One vector is turned by the same rotation once a step. Each row is the vector after some number of steps, and that number follows the row.
The counts run from 0 to 444.
[  0 -10   3  11 -28  21  -1  18  40   0 -28  12  -8  -2 -12 -16 -28 -15
  11   0  -6   0  41 -16 -22 -15 -20 -17   1 -17 -33 -14  23  -7 -16 -19
 -15  23  -6 -11   7  -8   0  19  -3   9  -8 -24  -1 -14 -19 -13   6   5
   0  18]	53
[-20 -21   5  11  16  10  13  15  16   2 -20  34  -4  10 -34 -14 -23 -13
  -7   0  23   4   8  -7 -29 -11 -43  28  12   1 -10   1   1 -31   5  -8
  -6  10 -33  10 -17   2  11   7   0  27 -10 -11  -9  -4 -30  -5  11  10
  17  -9]	212
[ -8 -34 -24   1  12  -8  19  25  23 -10 -28  23   8 -18  -4  -7 -27 -17
 -11  -1  13   7 -12  11 -15  14 -27  31  -4  -2 -10  25 -22  -9 -10  -9
  19  11 -30 -19 -13  -8   5 -13  -9  25 -12 -22   0  10  -6 -17   2  23
  20  -4]	357
[ -2 -15  -9   0   6  20   4 -12  11  30 -12  19  -5   7  13  -6 -24   0
  10  19 -17  10   6 -15   1  -9 -11   5 -18 -10 -42   4  -1  -8 -14 -24
  14  16 -20 -32 -13  -9 -19  -4 -10  21 -12 -28 -28  11  -9   4  13  36
  18  -6]	192
[-22 -27 -16 -17   3  16   0   5  39  27 -25  26   7 -22 -15   0 -13 -12
  17 -23   0   8  -4  18   2 -21   7 -10  18 -10  12  12   2  28 -32 -30
  16  26 -25   8 -16 -15 -10   1  -2  -4   4 -21   3   9  -2  29   6  -4
  13   5]	111
[-23 -10  -3 -17  -6   4   2  -8  22  26 -15  24  23  -4   2   4 -12  10
  26  17   3 -15  -5 -41 -30 -12  -2 -12  34 -12 -23   7   5 -10 -19  12
   1  21 -14  10   9   6  -3  -2  14  13 -19 -35 -33   4 -19   8   6 -23
  -4  -2]	252
[  0 -47   4  22   8  12  15  18   4  -8   2  25 -14 -16 -24 -12 -30 -19
  14   5  -6  16   8   5 -11 -24 -17  26  -6 -16   3   1  -1 -16 -11   3
 -15  25 -13  12 -30  -9   2   4   5 -24 -10  -2  27  -6 -23   4  14  -8
  -6  -6]	297
[ -4 -16  -6  -1  -9  12   3  11  27   9 -22  17  -3   6   2  -7 -14  -8
  -3   2   2   2   6 -24 -30   7 -35   3  -5  -4 -35  -5   4 -26  -2  -8
   4  12 -30 -19  -5   4  -9   4 -12  31 -17 -35 -28   0 -24 -30  11  24
  25   0]	203
[  3 -26   2  27   2  -9  31  18  14  18 -15  10  -5 -15 -17   2 -31 -10
  28  22   0  19 -11  16 -17  -4   5  16 -12 -17   8  23 -18  -3 -16  -1
  13  31  -8  12 -26 -16  -4   7   6 -22 -18  11   2   0 -27  10  34  -1
   1  -8]	309
[-27 -24  -8   4  16   2  22   4   2  27 -21  16  13 -11  -7  24 -18 -17
  27  27  -3 -11  -5  15 -28 -15 -12   2  10  -1   5  17 -11 -16  10  -5
  17  29 -17  25 -25 -10  -5   8  13  -6 -13   5 -28   4 -21  35  31  -4
   9   0]	386
[-16 -35 -15 -15  15  24   6  26  -1  14   2   8  13 -38  -8  -2 -14 -23
   7  15 -20   9 -13   2 -10 -15 -35   7 -15  -4  21   2 -16  -6  -1  -6
  -5  20 -18  23 -25 -26  -4 -12  19 -12 -11  -8  14   9  -3  28  30  -1
   6 -10]	383
[ 23 -21 -10  19  -4   8   8   4  19  -2 -24  19  -7 -20 -18 -15 -41  -3
   1  13  -5   9  10 -23  -4 -13 -19  26 -18  -9 -27 -14 -11 -10 -29   4
 -17  22 -13 -30  -7  -6   8   8   5   8 -10  -9   2  -2 -22  -5   6  26
   2 -15]	57
[-12  -6 -25 -18  13   7   8   4   4  19  -5  33   8 -24 -20 -25 -19   8
   6  15 -11  24   0 -27  -2   2   2   2   8  -8 -10  14  -8  10 -37 -11
  -3   5 -28   5  -9 -21  -4  -1  15 -14  -6 -39   9  22  -3  31  -5 -17
   7  -4]	258
[-11 -25   0  32  -6  -3  15   6  28  17 -44  22 -18  -5 -28 -24 -24   2
 -13   0  -1   5  15 -14 -17  -7 -15   9  15  -6 -11  20 -17 -22  -5 -14
   5  33 -23 -20  -8  -5   2  11  -8  -5 -14 -22   4  -1 -20 -10  21 -12
   5   3]	49
[-12 -35 -13 -16 -10   5  -4  39  16 -11  -9  22  24 -45 -23  -9 -28 -26
  -1  -6  18   4 -18  14  -4   6 -32  17   1  -3  10  10  -6  -3 -20 -18
  11  15  -8  26 -14 -14  -3  -6  14  14   5  -3  16   1 -12  -9  15   0
  -5  -5]	370
[-18 -14   6 -19 -21  10   5  14  15  25  -9  12  27 -20  12  29 -10 -20
  20  15  -1 -15  -5  10 -35  -1 -24 -14  15 -11   2   1  -5 -14   8   2
  21  19 -17  26 -11 -14 -12  19  17  10 -22 -11 -22  -7 -22   9  19  -9
   6   9]	388
[  5 -32   2 -12  -2   4  20  16  -8   1  17  14  20 -21  25  21 -18 -25
  29  37 -19   2  -9  10 -18   5 -21   4 -13 -14 -19   0 -12 -29   1  16
  11  10 -23  10 -25 -13  -7   9  -1   2 -33  -6 -19  -7 -12  -9  19  17
  11   1]	154
[ -6  -9   1   8 -16 -10  20  34  30  19 -15  17   8 -11 -16  -7 -17  -5
  15  -2  11  24   1   3 -30  -4   9 -22   0 -22   2  21   3  15 -41 -10
  19  17  -4  11   5 -27  -1  17  -2  -3 -14  12  13   2 -21  30  25  -2
   2   4]	322
[-16 -23 -18 -12  10  -2  12  24   5  38 -22  24  14 -25  -3  -4  -7   0
   1  26 -14 -12 -11  -3 -33  -5 -13 -15  14  -1   6  30 -23 -13  -9   3
   0  18  -3   0 -12  -9  -5  -8   2  -5 -17  -9  -7   6 -19  40  41 -11
  -4  -2]	396
[-13 -15  -6 -11 -12  -7 -14  16  11  20   2  10  25  -5  24 -14 -35  -5
  15  39 -11   7  -1  -2  -7  -5  -3  -5 -20 -16 -22  20   1   2 -45 -16
  27  -1   3   2  -1 -27   0  15 -12   9 -16  14  10   5 -13  37  16   5
 -24  -3]	169
[-30 -27  16  13   7   2   0   3  12  34  -9  36  13   5   3 -13  -6   2
  14  15   7  -7 -12  -7 -29 -26 -10 -17  24 -13 -25  22   5 -24 -22  -4
  23  22 -16   3  -4   9  -7  16 -11   9 -14   3 -14   4 -32  21  33 -10
 -14  -3]	175
[  1 -22 -10   7   6   4   5 -10  28 -11 -23  20  -5  -6  16   8 -42  -1
  14  20 -16  -8  43  -5  -6 -20  -9  27  -2 -10 -25   2  -2 -14  -8  -4
  -7  17 -20 -25 -11  -5  -1  11  -6  -6 -19 -43 -21 -14  -7   1 -16  16
  14   2]	278
[ -5 -20 -14 -21  -7   5  -3  14   9   8  -5   9  28 -40  -2  16 -43 -24
  24  20  -4   1  -3  22   7  -3 -22  18 -21 -10   5   2 -11  13 -22 -18
  11  12  -5  25 -26 -33   1   1  21   3  -1   9   0   3  -5  23   4  13
  -2  -3]	381
[ -1 -40 -14  -5  18  19  16  22 -15  -3  12  34  19 -33   2  -4 -34 -19
   7  32  -7 -14  -2   5   6  -1 -31  16 -11  -8 -33   0 -23 -26  -9  14
  -8  16 -16  -4 -25 -12  -2 -19   7   5 -12  -9  -7   0  -3  -9   5   6
 -14   1]	144
[  2 -15  -4  -3 -16  -3  20  19  17  24  -8  28  24 -17  -4 -13 -17  -1
  11  10  11  13 -15 -19 -14   6  13 -23  -3 -23 -46  10 -15   8 -48   6
  26  19  -6 -15   5 -15   1  -3  -2  35 -15 -11  -6  17 -18  -8   7  -1
  -5   3]	330
[-11 -26   3  -7 -13  -1   1  40  10  10  10  11  13 -22   6  -4 -33 -17
  12  19  -5  17   0  28 -13   9 -16   4 -13 -11   5  27 -12   2 -17 -10
  17   1  -6  18 -22 -36  -6  21   2  -5 -20  12  25  -7 -16  26  25   1
   0   7]	159
[-15  -4 -11  -9   7 -16  15  -7  13  20 -21  -1  26  -1  15  15 -31   2
  29  45   0   3  -3 -30 -36 -10  -4  14 -11 -16  -8   5  -3 -11 -10  13
  12   7  -7  14   5 -13  -1  -6  20  10 -31 -18 -35  11 -18  21   6   4
  10  -7]	241
[-11 -38 -18 -16  18  15   7  18  16 -22  -6  17  20 -21   3   2 -14 -35
  12  11  -5  -9   2 -13 -25 -20 -32  19  -9  -8 -17 -18   8 -24  -3  -8
  -6  16 -22  -3  -6   9   8 -12   2  27 -22 -21 -14   6  -8 -25  -3  20
  11 -11]	365
[  1 -19 -11 -16 -24   9  -7   5  35  23   0  13  -1 -17  -1 -20 -35   3
  19  11 -21  35   6 -10  20  -3   7   0  -6 -18 -13  21  -3  20 -39 -32
   5  23 -12  -1 -21 -20 -25   5   0 -19  -2 -23  11  -5 -16  21  17   5
  -5  -2]	34
[-20 -15   3 -16 -13  -7  -2  25  18  13   6  28  13 -12  -9 -23 -24   7
   9  16  -1  22  -5 -15  -9   4  -2  -4  18 -21 -15  42   6   0 -34 -14
  14   5  -4  22 -15 -14 -14   1   1 -14  -3 -18   7  -4 -24  15  17 -32
 -18   1]	23
[ 15 -15 -24 -14   2  14   9 -10  19   6  -7  21  -2 -27   9   3 -35   4
  14  12 -24  21  14  -9   7  -6  -2  14  -1 -11 -21  14  -9  10 -27  -7
  -9  13 -34 -17 -19 -16  -9   1   5 -13 -12 -45  -7  -1  -2  14 -15  18
  27  -5]	268
[-14 -11 -25  -5  29   2  16  -8   3  27 -12  38   0 -12 -26 -17 -22  15
  11  17  -6  17   3 -18  -2 -10  11  10  11  -8 -13  25  -8   4 -26  -9
  -1  12 -29   9 -17 -17   0  -6   5 -17  -4 -34  -6  10  -6  43  -4  -9
   5  -4]	259
[ -5 -23  -6  -6  -1 -14   2  -5   6   7   8  18  25  -7  17  -4 -36   8
  20  43  -4  18  -3 -35 -16  -4   4  30  -5 -23 -32  20  -7 -15 -29  19
  16   4 -17   9  -8  -6   3   8   4  -6 -30 -18 -11   1 -19  19  -5  -2
 -10 -12]	19
[-13 -15  -4 -14 -15  24   6  18  41  -3 -11  23 -11  -7  -2  -8 -23 -13
  12 -10 -10  -2  45  -1 -15  -6 -18 -16  29 -11  -3  12   7  -3   1 -16
 -13  17 -20   0 -10 -19 -10  17  -8 -15 -12 -51  -3 -16  -3  -4  -4 -12
  13  17]	275
[-19 -25   3  -8 -19   2  -5  38   6  17   5  13  25 -20  18  -2 -39 -15
   5  25   3   5  -2  27  -8   8 -25   7 -14 -12   1  30 -25 -11 -18  10
  22   4  -3  10 -26 -30  -5   8   3  -5 -19   6  21  -6 -11  14  28  -7
 -17   6]	158
[  3  -5   6   7 -28  11   5  14  49  -1 -33  15 -14  -5 -22  -9 -26 -12
  14  -1   4   2  36 -12 -18  -8  -8 -15   9 -20 -21  -7  22  -4 -14 -29
  -6  29 -11  -4   1  -6  -8  26  -4   7   1 -12 -17 -17 -27 -10  11  14
  10   8]	52
[-12 -16 -13 -12  -1  15  10  17  27  -4  -9  18  -1  -6   3   2 -27 -12
  15   0 -15   6  54  -5 -12   0 -16  -4  11 -19 -20  11  15 -11   1 -23
 -10  11 -29  -1  -9 -26  -8  19 -10  -6 -20 -47 -10  -9   1  -6 -16 -11
  20  17]	276
[-35 -18  11 -12  -5  -5  -5  22  27  18  -4  20   9   8   6  -5 -32  -5
  15  18  12  -4  14   2 -33 -14 -14   3  31 -15   5  35   1 -17 -11  12
   7   8   1  30  -8 -14  -7  13   0 -13 -16 -18   3 -18 -23  18  21 -33
 -13  -1]	13
[ -8 -30 -22 -11  16   1  14  19   5 -26  -7  16  30 -26  -2   3 -17 -22
   8  25   0  -2  -6 -16 -15  -1 -30  21 -13 -10 -25  -7  -1 -23  -3  -9
   9  11 -23   5  -8   2   4 -16   6  35 -21 -17 -18  11  -9 -27  -7  17
   9  -9]	366
[-16   1 -10 -29 -16  14   3  16  11  24  -8  -3  29 -25  18  26 -25 -19
  31  35 -14  -9  10   4 -20  -4 -11 -24 -17 -11  -9   0  -2   7 -16 -17
  15  13  -5  24  -1 -28 -11   9  13   8 -16  -3 -24   0  -6  20  17   3
   2  11]	390
